One hidden turn or mirror swaps the rows below in pairs. Which row is each named row swapped with?
The rows were stretched afterwards, more along some directions than others.
nol: 3; -35; 9; 6; 10; 2; 36; -22; -1; -28; -15; 26; 11; 1; 3; 2
naguk: 1; 0; 29; -19; 0; 27; 22; -1; -7; -10; -10; 8; 15; -30; 10; -26
Sizi: -3; -27; -2; 20; 12; -4; 30; -28; -10; -34; -7; 13; 2; -8; 6; -13
keto: -20; 10; 21; -2; 20; 39; 3; -20; 14; -5; -9; 14; 3; -10; 0; -16
petaz: 4; 11; 4; 35; -5; 21; 15; -7; 15; 2; -20; 22; 14; 3; -12; 4
Vodu: -12; 6; 16; 32; 11; 31; 1; -6; -4; -15; -18; 19; 8; 4; -12; -6
Voke: 12; -4; 27; -10; 21; 26; 17; -9; 2; -16; -22; 21; 8; -4; -2; -19
Govu: -5; 25; 2; 18; 2; 27; 0; -10; 3; -15; -27; 15; 29; -22; -7; 6
Neber: 19; -26; 6; 14; 4; 20; 36; -3; -16; -26; -31; 30; 22; -19; 10; 7
vil: -6; -9; 3; 31; -8; 0; 21; 1; -8; -8; 0; 8; 18; 0; -14; 10
rud: -5; 19; 22; 10; 3; 34; 19; 9; -7; -8; -4; 2; 11; -13; -4; -12
rodil: 14; -5; 22; 6; 3; 6; 19; -6; 9; -12; -6; 13; 27; 3; 8; -26
sov: -13; 16; 19; -14; 11; 34; 6; -27; -5; -23; -9; 13; 8; -29; -5; -14
dirad: -3; -5; -4; 15; 6; -2; 7; -25; -3; -30; 3; 10; -1; -7; -6; -5
gota: 8; 1; 15; -16; 2; 25; 13; -20; -1; -26; -21; 7; 34; -18; 4; -11
ter: 5; -14; 30; 6; -1; 12; 36; 6; 5; 9; 2; 16; 5; 1; 0; -18
paviv: 13; -17; 7; 24; 21; 28; 33; 12; -4; -16; -23; 27; 22; 12; -6; 10
dupon: -19; 4; 2; 41; -1; 13; 28; -8; 12; -25; -3; 20; 9; 2; 16; -1
dige: -5; 11; 10; 44; 11; 33; 8; -5; -2; 5; -27; 21; 15; -15; 0; 23
dopo: -9; 0; 12; 41; 21; 13; 47; -2; 8; -24; -24; 20; 7; -2; 15; 22
sotu: -13; -7; 1; 7; 12; -6; 12; -23; -4; -34; 1; 10; 2; -13; -6; -7
lig: 7; -24; -4; 13; 3; -4; 15; -3; -7; -22; -5; 9; 23; -4; -5; -9
petu: 7; -9; 14; 34; 7; 24; 20; 4; -17; 12; -5; 19; -5; -4; -12; 8
nin: -14; -2; 5; 45; 8; 2; 39; 4; -3; -7; -17; 13; 7; -6; 6; 23
gibo: -13; 1; 20; 24; 8; 30; 27; -4; 3; -21; -5; 30; 23; 22; 3; 4
dos: -7; -28; 10; 30; 9; 9; 16; -10; -4; -18; 7; 15; 7; 6; -6; -19
Zup: -14; -30; 17; -7; 5; 5; 23; -19; -20; -27; -3; 24; 6; -19; 0; -9
pinu: -10; 10; 13; -5; -5; -2; 18; -18; 7; -18; -4; 5; 2; -31; 8; -27
risoz: -6; 25; 3; 29; -3; 32; 16; 2; 8; -3; -12; 12; 17; 2; -7; -8
gipoz: -26; -20; 18; 36; 2; 15; 27; -22; -9; -16; -5; 15; 2; -7; 3; 8
fod: 13; -22; 5; -2; -4; -18; 23; -5; -6; -25; -10; 3; 5; -19; 3; -17
Pegu: -16; 3; 0; 23; 0; -4; 31; -13; 3; -27; 2; -1; 1; -25; 13; -8
noliz: -11; -11; 37; 10; 15; 41; 20; -5; -12; -12; -21; 29; 14; -18; 4; -4
Kom: -3; 1; 21; -13; 21; 32; -1; -15; -11; -17; 4; 7; 10; -9; -9; -35
vup: -21; -25; 3; 19; 20; 5; 23; -14; 1; -22; -13; 22; -8; -10; 4; 8
bis: -3; 4; -8; 15; 18; 17; 14; -21; -3; -38; -27; 13; 26; -20; 0; 8
Telu: -11; 16; 22; -7; 10; 35; 8; -29; -4; -25; -17; 20; 15; -23; 4; 4
dab: -5; 6; 25; -4; 12; 28; 11; -22; -5; -23; -33; 30; 23; -13; 3; -13

Neber is swapped with rodil
dige is swapped with dupon
paviv is swapped with ter
naguk is swapped with lig
Govu is swapped with Pegu

One hidden turn or mirror swaps the rows below in pairs. Which row is each named row swapped with?
The rows were stretched afterwards, more along some directions than others.
taf: 30; -1; 28; 0; -7; 27; -19; 45; -38; 38; 34; -25; 1; -10; 13; -9; 4; -20; -8; -14; 31; 24; -8
Rivu: 19; 3; -40; 26; -9; 39; -44; 44; -32; -13; 2; -46; -15; -21; 6; -29; 30; -1; -31; 33; 21; 41; -6
sopog: 19; 19; -28; -6; 17; 17; 0; 27; -29; 27; 1; -15; -37; 29; -22; -2; 47; 8; -10; 15; 33; 12; 26
movi: 33; 0; 45; 0; -12; 23; -26; 58; -31; 28; 20; -25; 5; -7; 17; -8; 14; -25; 1; 3; 24; 32; -11
fal: 36; -5; 40; -14; -2; 26; 20; 53; -31; 34; 27; -17; 5; 0; 10; -3; 9; -23; -6; -34; 36; 28; -5
Vovo: 27; -6; 56; -28; 26; 12; 19; 10; -8; -30; 0; -26; 4; 32; -4; -22; 36; -37; 13; 67; -6; 32; -3
bof: 6; -10; -9; -13; 24; 22; 48; 38; -23; 7; 29; 5; 9; 19; 9; 5; 17; -19; -9; -41; 40; 9; -10
Fup: 32; -5; -31; 22; -19; 45; -14; 81; -61; -26; 34; 1; 10; -5; 43; -36; 31; -29; 8; -1; 10; -8; 20
res: 23; 0; 0; 10; -24; 39; -63; 49; -40; -1; 20; -46; -2; -18; 23; -31; 35; -27; -19; 35; 28; 30; -9
neni: 40; -16; -20; 19; -16; 31; -1; 89; -53; -38; 33; -8; 9; -9; 37; -44; 9; -30; 15; 5; -6; 7; 8
bimom: -4; 20; -3; -30; 6; 34; 11; 14; -18; 19; 9; -6; -26; 42; -23; -5; 75; -24; -22; 7; 45; -11; 18
Viser: -10; -11; -41; -2; 33; 18; 23; 30; -6; -29; 30; 11; 6; 18; 14; -2; 37; -38; -12; -8; 29; 6; -24
lekal: 26; 12; -24; -16; 10; 21; -13; 29; -31; 33; 2; -22; -26; 24; -6; 0; 51; -15; -6; 9; 43; 4; 24
suno: 33; 0; 40; -8; -4; 27; 12; 55; -35; 32; 29; -13; 13; 2; 18; -5; 11; -23; -1; -35; 36; 25; 1
dilek: 20; -6; -2; -27; 5; 25; -3; 32; -27; -39; -16; -43; 2; 13; -15; -36; 35; -35; 0; 68; 7; 9; 12
Zer: 29; -32; 15; -12; 11; 0; 29; 74; -15; -56; -20; -36; 0; -6; -9; -44; -10; -34; 8; 22; 1; 49; -23
binul: 43; 20; -14; 25; -6; 33; 45; 48; -31; -4; -23; -27; -29; 0; -14; -16; 20; 18; -36; -6; 20; 77; 16
zol: 47; -23; 52; -18; 8; 25; 15; 9; -5; -6; 67; -37; -1; 11; 55; -24; -4; -32; -6; 3; -4; 57; -20
Zelog: 3; 53; -31; 35; 0; 47; -38; 47; -47; 13; 14; 5; 0; -12; 6; 2; 57; -1; -18; -2; 38; -1; 26
vuku: 43; 15; 51; -33; -22; 46; 19; 59; -33; -10; 36; -4; -17; -1; 20; -45; 32; -36; 7; -16; 8; 5; 25
rur: 36; -1; 34; -10; -7; 29; -27; 48; -36; 35; 29; -28; 3; -11; 13; -6; 15; -25; 3; -9; 36; 20; -4
Luki: 12; -19; 30; -7; 17; -5; 18; 61; 3; -48; -43; -38; -7; -1; -27; -28; 10; -33; -1; 42; 12; 63; -40
lam: 39; -5; 5; -36; 9; 14; 30; 41; -21; -36; -3; -61; 6; -10; 9; -35; -18; -27; 4; 23; 27; 19; 6
bov: 11; 43; -29; 37; -10; 48; -30; 57; -51; -1; 29; 15; 4; -6; 23; -9; 59; -1; -10; -6; 18; -3; 25
dut: 21; -9; 39; -31; 23; 2; 17; 8; -3; -33; -13; -25; -3; 27; -19; -21; 36; -36; 10; 63; -10; 32; -7
kivus: 17; -1; 22; -12; 19; 21; 39; 43; -23; 19; 31; 6; 9; 15; 6; 0; 16; -19; -2; -39; 34; 23; -6
dofeg: 38; 25; 26; 10; 8; 26; 70; 37; -18; 7; -15; -8; -27; 12; -24; -8; 16; 22; -32; -16; 5; 80; 16
padu: 52; -27; 37; -16; 10; 19; 11; 16; -9; -1; 64; -37; -4; 9; 55; -23; -14; -19; -4; 9; -5; 45; -8
zipip: 34; 3; -5; -27; 18; 23; 32; 48; -22; -27; -24; -54; 7; -18; -5; -28; -9; -14; -4; 8; 38; 33; 12
Dube: 39; -27; -10; -2; -7; 27; 10; 86; -49; -49; 26; -14; 10; -5; 33; -46; 5; -36; 21; 8; -4; 2; 4
Zeg: 43; 23; 48; -39; -22; 50; 37; 66; -40; -4; 14; -6; -21; 9; 8; -37; 41; -37; -2; -16; 24; 13; 31
lok: -14; 10; 33; -5; 9; 31; 4; 9; 5; -12; -8; -13; -13; 8; -26; -7; 55; -28; -46; 28; 22; 64; -39
Dum: 51; 0; -8; -11; 20; 6; -5; 21; -28; 21; 10; -38; -23; 17; 3; -8; 10; 2; 17; 20; 22; 13; 26
lide: 42; -27; 1; -1; 1; 15; 9; 90; -39; -55; 5; -32; 11; -10; 21; -50; -3; -35; 27; 18; 3; 21; -1
karaz: 35; 11; 68; -18; 30; 2; 51; 7; 0; -10; -12; -11; -11; 39; -27; -6; 31; -21; 11; 33; -7; 49; 1
piv: 44; 28; 1; 22; 0; 29; 55; 45; -30; 2; -21; -28; -24; -2; -20; -13; 12; 23; -32; -18; 14; 84; 17
Gere: 25; 0; 52; -24; 25; 10; 16; 9; -10; -27; -11; -30; 8; 31; -10; -15; 44; -40; 13; 62; 7; 26; -1
bevon: 40; 3; 57; -30; 32; 9; 52; 14; -6; -12; -23; -10; -18; 33; -33; -14; 29; -18; 12; 36; -7; 54; 7
kap: -19; -12; -14; -8; 35; 17; -15; 21; 3; -58; 38; -5; -5; 13; 24; -27; 40; -47; -8; 41; 7; 3; -28
Dav: 41; 22; -10; -11; 9; 28; 29; 60; -40; -9; -27; -50; 6; -19; 1; -21; 0; -4; -11; -2; 48; 37; 25
zas: 4; -6; 36; -3; 4; 42; 3; -7; 2; 2; 51; -8; -3; 12; 16; -10; 36; -27; -47; 16; 4; 60; -41
Muv: 20; 3; -13; 19; -21; 37; -64; 43; -35; -8; 13; -48; -8; -23; 17; -26; 33; -19; -24; 40; 23; 31; -10
gif: 21; 18; -15; -13; 10; 19; -3; 26; -28; 29; -14; -18; -26; 27; -21; 2; 60; -5; -8; 10; 39; 11; 27
Mak: 43; -24; 49; -16; 5; 28; 18; -5; -4; 4; 76; -21; -2; 14; 51; -17; -4; -29; -17; 8; -10; 57; -25
pabab: 38; 5; 62; -38; -12; 30; 26; 48; -19; -31; 49; -3; -17; 8; 31; -51; 25; -49; 8; 2; -6; 13; 2
zaso: 37; -33; 23; -17; 8; 8; 32; 81; -19; -50; -21; -38; -4; -8; -11; -43; -5; -38; 7; 22; 4; 50; -21
duge: 24; 3; 42; -23; 18; 4; 29; 15; -6; -40; -25; -22; -5; 25; -28; -25; 39; -38; 9; 63; -10; 34; -5
gamez: -17; -8; -25; 2; 35; 12; -10; 20; 5; -60; 31; -5; 7; 11; 25; -20; 38; -36; -5; 33; 9; 7; -32
zak: 18; 14; -30; -10; 17; 14; -5; 29; -28; 22; 3; -12; -39; 28; -26; -5; 49; -2; -8; 18; 24; 10; 20
kep: 22; 9; -36; 34; -18; 44; -21; 50; -33; -16; -4; -39; -18; -14; 2; -27; 38; 2; -43; 22; 25; 53; -3
Ded: 5; 53; -25; 38; -5; 47; -25; 47; -54; 13; 21; 11; -1; -9; 6; -2; 54; 5; -20; -5; 27; -2; 33
tepe: 49; -1; -16; -5; 22; 5; -8; 32; -26; 17; 5; -41; -24; 17; 0; -7; 10; 0; 13; 21; 19; 23; 21
vam: 18; -23; 30; -12; 15; 10; 25; 66; -11; -50; -43; -39; -7; -4; -28; -40; 11; -40; -5; 34; 15; 63; -30
Gurag: 21; -19; 26; -14; 15; 4; 20; 65; -7; -56; -50; -42; -8; -9; -36; -36; 14; -36; 5; 40; 13; 58; -28
rem: 20; 33; -30; 37; -19; 49; -26; 62; -60; -6; 29; 8; 7; -9; 27; -14; 52; -9; -5; -5; 15; -4; 25
bak: -13; -1; -5; 0; 24; 15; -25; 25; 3; -67; 31; -5; -3; 3; 18; -31; 42; -48; 1; 49; -1; 3; -27
nofa: -19; -17; -31; -6; 36; 14; 6; 16; 6; -49; 30; -1; 4; 17; 20; -12; 37; -39; -12; 18; 17; 12; -36
muk: 30; 14; -28; 30; -19; 40; -16; 73; -56; -29; 40; 8; 13; -8; 37; -26; 40; -31; 10; 0; 5; -14; 18
nugur: -13; -14; -26; -4; 32; 16; 39; 18; -6; -20; 33; 14; 8; 22; 8; -3; 21; -27; -17; -13; 22; 14; -26
nizi: -12; 6; 30; -7; 10; 23; 11; 18; 1; -22; -22; -20; -9; 7; -34; -17; 49; -29; -41; 34; 24; 68; -38
Lele: -1; -11; -7; -4; 27; 20; 49; 32; -11; -2; 30; 8; 12; 24; 14; 3; 21; -28; -14; -31; 37; 21; -20
Pazu: -5; 9; 40; -2; 8; 41; 5; 0; 3; -1; 21; -5; -8; 12; -6; -9; 55; -25; -42; 18; 13; 56; -33

bevon is swapped with Dum
Muv is swapped with lok
lam is swapped with Zeg

